128 stands for zero in the data rows.
Here is a table of points, one per row:
[176  96 170 194  79 177 160 149 160 131 143 170 166 129 167 227 162 100
 166 157 141 142 173  59  99 131 138 138 148 130 220 133 193 170 119 146
 144 155 121 139 154 141 159 159 135 114 107  72]
[ 76  83 109  23 103 155 102 132  98 137  73 116 156 146  97 196  97 169
 143 151 129 118 115 208 139  86 169  67 142 120 137 182 128 158 146  85
 195  88 106 189 100 174 128  81 140 132  84  66]
[ 69 119 129 139 122  65  71 182 203 172  91 101 171  85 132  87 157  96
 216  52 107 159 115  66 121 189 102 103  99  71 170 182 174 143 190 203
 137  92 188 250 171 101 152 121 150 237 132 172]
[ 94 148  61 126  95 112 184 152  64 123  65 155 129 118 169 140 139 137
 177 117 183  96 142 176  74  91 107 129 171  94  99 117  94 113 119 132
 151 117 149 146  94 166 127  63 137  76 191  90]
[155 187 191 169 118 142  78 175 122 141 115 144 157 129 107 134  81 154
 206 107 137 110 162  87 203  70  84 162 162 136 213 100 177 187 129 159
 112 103 112  65  43 128 151 118  98  49 100 155]
[160 119 181 181 139 176 102 124 158  88 179 132 170 114  95 193 125  94
 224 172 152 117 195 105 136 141 132 142 154 117 157  72 172 150 123 155
  41 134 157 131 124 139 144 146 165 128 183  40]
[231 122 180 167 153 192 133  95 182 192 131  64 134 122 121 172 143 141
 165 131  71  79 164 137 105  83 143 238 127  23  82 107 209 163 127 160
 195  85 109 132 103  95 103 161 142 138 147 108]
[155 123 102 138 129 176 186  90  98  86 171  86 102 119 125  75 157  94
  85 113  44 153 220 139 124  50  69  25  73 153 130 160 101 157 120 151
 148 126 107 117 130  66 150  61 148 134 156 144]
[108  99 122 123 156 116 151 144 131 218 102 100 113 117 133  44  76 112
 140 196 163 129 103  41 111 163 123 148 140 155 145  46  34 154 159 129
 158  78  67 121 163 148 123 113 146 124  66 122]
[216 137  87 134 133  95 122 126 133 100 181 104 124 114 122 111 156  90
 131 171 108 107  90 162 156  35  51  15 148 140 110 147 103 116 205 163
 163 114  36 116 170 144 177 177 168 104 188 162]
[105 108 152 131 190 112 173 150  12 167  99  74 128 177 143  96 112  88
 148 125 117 100 189 162  69 138 112 121 153 108 160 149 208   0 132  56
 107 132 122 139 147 170 171 108 149 104 127 142]
[160 170 194 100 145 179 138  49 141 168 208 170 192 223 179  80 182 151
 118 137 186  81  69 150 185 167 135 133 106 156 128 147 112 149 100 121
 143 103 211 130 175 141 185 131 154 130 159 113]
[158 170  55 134 139 136 160 170 123 164 206 143 189 159  79 120 117  86
 140 113  30 197 126 133 134  43  94 170 149 191  53 176  85 195 112  80
 115 107 168 160 168 170 142 154 156  85 202 168]
[126 158 149 116 206 124 159 168 135 139  78 131 109  90 168 143 144  92
 131 132 105 146  90 128  59 158 126  58 176 142 152 154 160  74   0 119
 198 101 112 127 103 177 115 177 113 125 203 138]
[ 48 129 142  44 100  80 110 177  82 143 123 121 129  47  76 148 212 173
 126 149 153 196 207 209 167 100 187 172 159 136 123 152 142 148 138 161
 182 115 170  64 193 129 141 124 135 151 139  68]
[171 170 149 127 134 172 189  96  77 104 151 132 183 183 158 131 159 167
 131 182 108 126  43 111 179 211 224 134 149  69 104 191  92 165 143 151
  77 163 186 131 102 107 196 117 107 135 115 165]
[168 137  51  81  88 139 154 113 161 164  52  89 150 121 147  22 105  92
 124 145  82 143  70 160 136 129 131 133 106 165 135  32 171 138  74 181
  54 158  74 112 163  90 103  75  84 129  70  64]
[153  53 184 170  79 168 177 152 201  63 157 166 165 117 118 163  94 118
 212 127 189 119 171 130 161 110 133 190 117 182 181 184 167  95  69 135
 144 193  84 101 169 108  96 128 182  83 101 179]
[106 121  31 130 134 134 123 108 123 115 162 122 128 155 146  75  44  87
 140 166 135  94 182 129 129 171 208 167 148 168 163 143 115 134 168 217
 117  73 117 102 129 153  50 185  91 196 133 156]
[104  94 100  92  85 135 171 138 119 162  71 115  98 138 120 172 115 152
 134 145 101 136 169 198 173 242 125  49 126  76 157 137  82  92 151 107
 153  87 177 112 107 118 107 117 145  26 132 109]
[165 128 172 198  29 152 109 149  91 105 186 106 206  97 145  97 138 157
  81  93 162 141  77 152  85 174 157  97  77 145 129 104 130 113 123 128
 162 142 168 122 165 164  98 164 143 117 108 171]
[113 115 131 127  86 114  81 145 147 132  88 142 127 183 119 131  85 140
  63 146 138 137  94  84 117   3 136 119 178 115 155  98 102  26 127 100
 105 146 225 132 141   4  77 214 118 129 109 124]
[ 81  94 156  95 128 151 117  45 117 150 102 119 124  36 115 134 166 106
  85 137 119  78  63  69 166 116 190 110 120 156 107 147 149 127 146 140
  73 197 218 137  92 166  86 167 135  51  87 154]
[132  74  62  89 111  43  97  82 109 124 113 168 146 175 137 128  84 164
  77 179 128 114 130  63 134 161  42 158  70 108 119 145 169 135 115 163
 143 117  88 115 130 166 110 104 115 162 118 136]
[164  84  88  84 137 124 153 110  66 177 165 114 119  72 132 159  63 103
 141  28 125 144 148 103 108  96 107  42  95 184  90 119 107 148  68 108
 114 123  82 131  65  77 185 196 104 135 153 104]
[ 72 154  92 152 108  95 117 103 179 159  85 154 155 124 131  49  48  96
 120 138 162 118 140 138 152 145 121 169  25  81 113 187 174 139 126 144
  85  35  86 139 102 136 111 127 122 191 184 123]
[142 143 169 170 102 153  89 116  87 149 186 175 233 147 155  73 178 130
 127 143 213 128 108 151 119 159 172 110 117 165 115 112 144 113 138 101
 203 167 136 139  96 102 138 114 134 126 146 170]
[173 154  87  59 180  66 175 103 142  96 103  83 163 177 108 198  75  98
 131  64 147  99 170 125  79 153 148  84 103 147 113  85 155 102 166  22
 152  86 163 103 138 124 115   8 156  88  91 131]
[118 132  51 146 153 152 159 178  86 137 119 133  31 115 120 119 137 183
 120 111 180  88 178 137 186 104 120  91 182 107 104 125 147 129  31 136
 163 138 169 186 140 173 121  75 157 122 131 153]
[212 156  77 120 140 103  45 170 116 168 104  96  86 101 243 193 180  16
  96 168  94 109 127 198 184 143 144 209  98 212 134 100 110 116 132 186
  87 135  93 144 102  65  70  97 174 157  99 126]
[106 142 155 145 183 150 147 105  60  37 175 184 166  95 123 127 122  83
  54 109 130  68  27 121 170 131 163 151  81  98 168 127 104 148 131 135
 191 109 178 136 153  91 154 151 113 115  97 108]
[122 137 209 162  81 223  96 167  95  80  99 101  91 145 125 139  60  85
 194 135  91 151 118 110 203 133  47 189 118 104  88  78 185 149 143 151
 176 139 137 104 128 150 110 134  80 129 103  91]
[125 145  77 113 184 113 147 160 147  93 146  98 119  26 195 118 148 149
 176 121 133  89 176 166 108 124  51 109 177 117 104 138 111 116  75  72
 120 144 159 128 179 166 172 191  26 119 125 125]
[132 123 175 137 149 100  74 130 171 105 152 157 213  82 113  87 101 174
  59 130 117  87 168 109 131  50 178 143 109 123 105 117  72  42 131 142
 141 205 170 169  59 102  92 108  93  86 107 103]
[127 111 145  33  94 103 201 164 125 103 226  94  46 138  80 144 155 137
 147 164 123 182  81 139  95  81 109 138 100 146 154  89 111 169 105 152
 104 112 177 177  45 129 127 124  40 128 210 162]
[ 49 150 133 192 200 101  89 168 147  82  94 136  82 219 130 147 125 225
 131 107 103 124 118 140 131 136 215 120  77 182 136  76 148 157 169 113
 125 192  90 150 182  95 127 145 103  71 190 143]
[173  84 164 142 184 134 145 172 150 160  74 166 125 162 155 127 144  34
  66 153 174 122 228 156 136 149 199 155 164 149 134 101  53 175 166 183
  56  86 116 160 147 208 137 156  61 196  59 196]
[ 61 122 146 178  53 109  70 129 159 110  98 121  90 134  14 129 176 143
 113 124  74  13  93 151  93 204 126 146 155 159 122 122 137 156 110  53
  83  98  98  93 129  97 173 150 127 130 158 123]
[ 46 114 151 153 101  55 179  67 125 137 125 150 118 102 186 173 191 164
 157 183  79 147  92 111 209  20 227  98 104 104  52 102 118 126 117 119
  85 120 180  84  90 133 147 133 204 187  61 154]
[184 129 105  71 137  95 216 187 108 170 108 161  65  91  46 154 165 185
 142 139 142 192 104 183 188 172 182 134  98  85 160 153 124  66 127 140
 163 131 127 111 124 154 110 154 161 144 126  68]
[176 114 151  78 151 136 164 110  91  25   6  28 162 106 161  98 153 137
 115 109 131 145 161  59 144 137  92 120 162 186 107 128  86  58 113 122
  99  70  49 157 132 113 125 136 136 117 195 128]
[182 129 127 187 104  39  57   0 166 129 115  30  46 127 127 117  73  65
 120 138 146 202 110 159 142 153 152 177 152  46 157 137 135 180  59 140
 165 153 131 151 146 103 149  97 110 152 142 114]
[164 106 175 154 153 142 117 147 104  83 120 198 198  23 115  74  81 151
  85 168 168 157 128 146 106 170 109 119 125 133 111 152 133 148 166  58
 110 192 188 122  90  67  71 140 154 143 107 159]
[148  89 132 181 141 212  73 115 133  70 191 150 156  69 178  93 108 190
  71  78 166 186  48 199  97  94 115 131 110 125 163  98 164 102 167 130
 111  59 141 110 130 135 148  97 179  86  94 194]
[135 108 118 140 146  98 197 203 196 124 195  71 136 178 180  79 164  83
  85  87 122 136 139 155 183 107  60 105 198 147 108 166 137 152 197  75
 151 217 103 137  73 176 171 191 162 151 181  93]
[120 181 176 221  76  98 170  13 161 150 135 201  43 101  74 167 133 175
 142  87  55  96 128 123 117 175  81 156 192 205 141 132 158 106 192 110
 137 108 103 212 130 133 145 105  94 188 111  85]
[151 103 151 109  81 129  36 134 152  83 114 229  24 166 112  69 131 123
 133  69  51 136 125  79  81 182 156 153 183 104  76 117 118 120 115 123
 129 121 103  68 104 137 182  85 145 113 154  86]
[ 52 169 149  65 146  84 161 146 128 103 195  79 139 169 128 114 119 127
 101 150 169 142 160  86  65 193  85 137 167 126  79 131 126 137  99 159
 113  65  28 150 147 110  99 153 167  92   0 111]
[ 66 111  60 144 159 137 120  87 150 175 101 102 173 169  75 174 161 147
 118  93 150 147 106  90 118 181  15 142 109 114 117 131  94 104 141 182
 131 167 129  45 126 135 135  77 121 195  94 160]
[138  67 188 160 132 112  99 120 111 160 137 146  86 145 112 154 138 108
 117  76 134 125  28 115  88  33 157  67 128  70  83 185  86 104 135 122
  45 117 125  89 150  68   0  82  67 113 108  85]
[ 69 151  26 106 152 140  63  62 145 131 134 157 202 173  84 169 199 111
 137 115 138 185 134  79 128 160  79 130 102  51 135  94 117  99 143 111
 140 137  64 119 119 148 100 121  96 161 125 154]
[ 43 169 141  40 132 137 130  88 114 179 171 135 162 155 136 170  88 138
  97  86 111 114 149 102  97 150  79 161 128  57 202  72  52 145 125 131
  78 181  61  84 179 177  83 118 184 175 165 190]
[167 178 121 134 105 153  22 163 137  67 106 140   6 181 126  90 146 188
 160 112 102  97 130  88  67 116 142 123  92 139 143 139  98 142 151  53
 125 154 128  78 101 172 137 137 124 159  53 108]
[ 88 166 144 150 174 137 113 144 144 143  25 182  62 203 127 146 126 187
 128 149 156 145 121 161  24 129 129 131  67 180  92 138 149 179 181 127
 105 210 136 142 193  71 149 216 139  71 154 133]
[104 165 103  90 122 166 174 192 159 167 189 100  46  52 129 170 101 143
  97 164 166 148 138 104 127  99 162 124 129 137 105 184 119 130 104  97
 136 144 120 131 104 126 180  57  52 142 183 145]
These points spread out most along one direction. Take the direction at right angles to it along which they spread out most. Go by this last direction. How far along it is each point below, from 0 to 99? The average is 50, and the first point in the table lies past the average. One standard deviation of the points above along it is 16.
[106 142 155 145 183 150 147 105  60  37 175 184 166  95 123 127 122  83
  54 109 130  68  27 121 170 131 163 151  81  98 168 127 104 148 131 135
 191 109 178 136 153  91 154 151 113 115  97 108] 41
[176  96 170 194  79 177 160 149 160 131 143 170 166 129 167 227 162 100
 166 157 141 142 173  59  99 131 138 138 148 130 220 133 193 170 119 146
 144 155 121 139 154 141 159 159 135 114 107  72] 54
[171 170 149 127 134 172 189  96  77 104 151 132 183 183 158 131 159 167
 131 182 108 126  43 111 179 211 224 134 149  69 104 191  92 165 143 151
  77 163 186 131 102 107 196 117 107 135 115 165] 42
[126 158 149 116 206 124 159 168 135 139  78 131 109  90 168 143 144  92
 131 132 105 146  90 128  59 158 126  58 176 142 152 154 160  74   0 119
 198 101 112 127 103 177 115 177 113 125 203 138] 33
[148  89 132 181 141 212  73 115 133  70 191 150 156  69 178  93 108 190
  71  78 166 186  48 199  97  94 115 131 110 125 163  98 164 102 167 130
 111  59 141 110 130 135 148  97 179  86  94 194] 41
[127 111 145  33  94 103 201 164 125 103 226  94  46 138  80 144 155 137
 147 164 123 182  81 139  95  81 109 138 100 146 154  89 111 169 105 152
 104 112 177 177  45 129 127 124  40 128 210 162] 28
[ 69 151  26 106 152 140  63  62 145 131 134 157 202 173  84 169 199 111
 137 115 138 185 134  79 128 160  79 130 102  51 135  94 117  99 143 111
 140 137  64 119 119 148 100 121  96 161 125 154] 74
[ 76  83 109  23 103 155 102 132  98 137  73 116 156 146  97 196  97 169
 143 151 129 118 115 208 139  86 169  67 142 120 137 182 128 158 146  85
 195  88 106 189 100 174 128  81 140 132  84  66] 38
[182 129 127 187 104  39  57   0 166 129 115  30  46 127 127 117  73  65
 120 138 146 202 110 159 142 153 152 177 152  46 157 137 135 180  59 140
 165 153 131 151 146 103 149  97 110 152 142 114] 73
[ 61 122 146 178  53 109  70 129 159 110  98 121  90 134  14 129 176 143
 113 124  74  13  93 151  93 204 126 146 155 159 122 122 137 156 110  53
  83  98  98  93 129  97 173 150 127 130 158 123] 64
[104 165 103  90 122 166 174 192 159 167 189 100  46  52 129 170 101 143
  97 164 166 148 138 104 127  99 162 124 129 137 105 184 119 130 104  97
 136 144 120 131 104 126 180  57  52 142 183 145] 28
[164  84  88  84 137 124 153 110  66 177 165 114 119  72 132 159  63 103
 141  28 125 144 148 103 108  96 107  42  95 184  90 119 107 148  68 108
 114 123  82 131  65  77 185 196 104 135 153 104] 31
[132  74  62  89 111  43  97  82 109 124 113 168 146 175 137 128  84 164
  77 179 128 114 130  63 134 161  42 158  70 108 119 145 169 135 115 163
 143 117  88 115 130 166 110 104 115 162 118 136] 76
[ 43 169 141  40 132 137 130  88 114 179 171 135 162 155 136 170  88 138
  97  86 111 114 149 102  97 150  79 161 128  57 202  72  52 145 125 131
  78 181  61  84 179 177  83 118 184 175 165 190] 71
